In the data rows, 128 means zero.
Here are some rows, each followed by its group. Rows of different groups can look alike.
[135 156 153 142 123  80 104 112 120  96 172 184 146 134 160 134 149 136
 135 118 142 127 160 155] 0
[124 127 116 162 177 133 121 163 150 142 135 111 154 172 157 103  88  84
 150 167 101 162 134 135] 1
[134 153 139 157 148 135 101 134 127 120 134 120 165 159 144 135 131  99
 133 151 113 122 157 163] 0
[114 127 123 165 184 130 119 172 126 119 117 100 160 153 145 123 100  96
 157 159  97 153 139 151] 1
[129 125 135 142 160 142 148 159 142 127 130  73 152 171 120 104 115  95
 150 143 129 137 145 132] 1
[126 128 125 158 146 149 135 191 158 120  88  78 164 165 144 105  83  91
 162 158 106 152 133 141] 1
[120 134 125 153 128 123 117 144 125 127 141 124 150 152 148 124 124  98
 130 143 113 160 161 134] 1
[124 113 142  98  98 114 159  99 125 101 152 160  99  95 105 144 152 170
  92 119 132 109 112  67] 0
[137 119 107 158 124 112 108 143 129 112 139 144 161 158 155 116 115 116
 154 154 104 129 159 153] 1
[133 124 151 146 117  99 113  92 123  69 140 144 137 122 127 121 155 147
 105 140 104  88 150 143] 1
[134 141 122 130 154 151 139 164 132 141 109  81 136 140 132 110 109 114
 139 148 128 124 106 142] 1
[116 119 131 146 120  77 125 103 120 108 157 154 147 140 146 115 159 150
 125 141 120  93 153 139] 0
[137 138 122 165 120 141 107 131 146 159 148 162 153 152 171  87  93  80
 140 154 119 172 157 164] 1
[106  97 112 145 125  91 113  74 128 126 159 146 121 116 123 118 157 142
 105 118 125  90 117  89] 0
[138 140 129 129  92 130 157 148 129 139 128 165 135 138 105 108 109 118
 135 161 128 185 131 137] 1
[137 119 155 152 152 134 136 157 173 130 148 146 155 170 143 107  94 107
 215 164 119 139 108 154] 1
[152 130 169 143 123 151  96 142 168 106 144 198 142 144 138 119  92 117
 158 159 115 171 167 167] 1
[116 126 125  78  58 134 168 117 127 121 104 133  61  73  83 143 145 174
  83  94 157 130  96  50] 2
[122 116 117  61  75 156 219 140 139 180  99  67  47  74  45 114 139 192
  63  92 160 137  57  35] 2
[118 133 118 153 117  95 100  82  95  94 133 106 144 112 126 127 169 131
  79 133 106  78 138 130] 0
[136 127 119 144 138 143 129 125 130 125 118  96 133 125 121 121 135 130
 124 131 114 111 124 145] 1
[144 125 131  85 103 149 115 144 124 139 100 131  89  86  78 166 118 136
 112  97 149 157 102 128] 2
[115 104 111  98 125 117 117  96 124 122 107  85  99  78  80 154 168 174
 107  77 143  95 107  97] 0
[115 134 118 132 114 124 114 105  97 123 141 147 138 117 134 132 152 117
  75 127 110 123 170 142] 0
[104  99 154 130  91  40 136  86 113  63 150 138 134 108 117 156 207 167
  76 114  87  74 164 112] 0
[140 159 141 150 155 161 125 139 144 124 137 163 168 166 155 112  97  87
 165 171 130 141 160 168] 1
[132 110 121 142 157 143 159 176 140 130 124  57 141 163 137 121  92  95
 181 130 122 174 139 116] 1
[ 99 134 101 138 130  99  78 103 120 103 133 152 148 126 150 149 149 124
 123 119 113 117 161 136] 0
[141 116 143  87  98 164 148 124 146 142 105 140  88 106  97 135 117 150
 132 109 167 143  86  91] 2
[148 131 132 113  85  93 119 101 109 131 146 179 119  95  97 143 152 146
 103 121 139 119 153 125] 0
[122 130 110 143 162 160 137 147 141 143 128 107 141 149 163 102 104  82
 133 138 122 142 126 135] 1
[126 118 142 157 148 126 138 166 145 115 140 157 163 164 158 134 110 104
 159 165 113 142 156 196] 1
[167 114 158  33 110 171 158 126 143 154  91 145  47  61  66 171 130 188
 116  71 185 126  53  70] 2
[124 128 117 145  83  82 113  67 114  84 138 147 144 118 127 115 198 159
  84 104 103  73 146 120] 0
[138 108 142 111 144 142 113 150 139 135 126 150 116 131 119 158 114 116
 176 115 150 146  92 135] 1
[142 139 123  70 138 181 147 152 138 152  57  84  81  96 101 148 104 157
 123  82 160 127  74  81] 2
[133 118 116 139 157 152 147 149 151 150 121  89 132 153 138 130  95  97
 174 141 122 157 122 121] 1
[161 138 125  64 156 179  91 125 113 163  72 115  68  81  89 176 111 159
 130  63 190  92  44 109] 2
[144 150 143  91 153 170 123 148 141 147 114 135  89 116 117 171  95 118
 172 104 177 133  61 101] 2
[146 131 139  55  75 173 134 110 131 151  91 152  49  60  65 158 129 199
  99  79 176 127  62  77] 2
[142 116 145 123  50  53 122  37 103  37 145 179 121  75 104 152 236 210
  28 105  87  51 188 113] 0
[135 117 153 151 145 140 134 156 150 110 151 156 149 165 155 108  96 104
 171 145 124 148 135 157] 1
[150 142 130  57  96 181 139 128 109 174  74 119  65  77  79 173 128 152
 114  61 187  97  63 103] 2
[120 113 110 159 140 166 147 163 155 148 149  98 157 174 148  92  83  76
 167 184 111 170 132 149] 1
[136 100 131  97  88 150 159 108 146 140 121 112  88  97 104 137 135 170
 113 115 156 135  93  85] 2
[127 121 130 107 107 132 192 154 143 150 119 101 108 117  98 100 122 139
 123 128 135 155 102  96] 1
[142 136 132  72  85 168 106 119 123 144 109 147  72  86 104 155 111 144
 102  82 168 155  88  95] 2
Group 1 spreads out most along one direction. Which other group's direction of most spread is closest to that one?
0
Which group is nearest to each row below, going by the average distance to the group's rows?
[132 124 169 136  72  68 103  63 112  85 182 255 146 124 158 124 169 152
 117 131 126 111 177 161] ~ 0
Which other group has its centre nearest to the centre of group 0?
1
Which group is second nearest to each row below, going by the distance to the centre of the group?
[151 110 133 131 128  66 105  70  99  81 154 176 130 115 131 132 183 160
 110 105 122  82 167 137] ~ 1
[122 109 140 112 110  82 129  91 120  99 154 166 118 101 119 130 187 173
 104  94 131 104 130 112] ~ 2
[ 84 113 126 108  11  33 138  12 102  59 162 201 104  56  93 132 250 220
  12  88 128  71 181  75] ~ 2
Which group is second nearest to each row below, going by the distance to the group's nearest row?
[146 150 143 131 141 111  89 123  87 100 112 136 143 134 141 153 130 119
 122 108 127 114 148 156] ~ 1
[130 138 124 151 134 117 120 123 132 112 148 109 159 155 138 128 137 108
 142 132 124 102 159 135] ~ 1
[118 135 129 112 140 178 165 154 137 196 113 100 119 131 113 115 101 126
 134 141 157 148  97 117] ~ 2
Which group is nearest to each row below, going by the distance to the centre of the group?
[123 142 114  93 137 139 103  87 105 114  88 116  86  71 107 171 151 154
 107  89 143  76  89  95] ~ 2
[134 143 116 125 140 174 123 152 118 137 103 107 131 144 120 120  92 107
 121 139 121 159 134 160] ~ 1
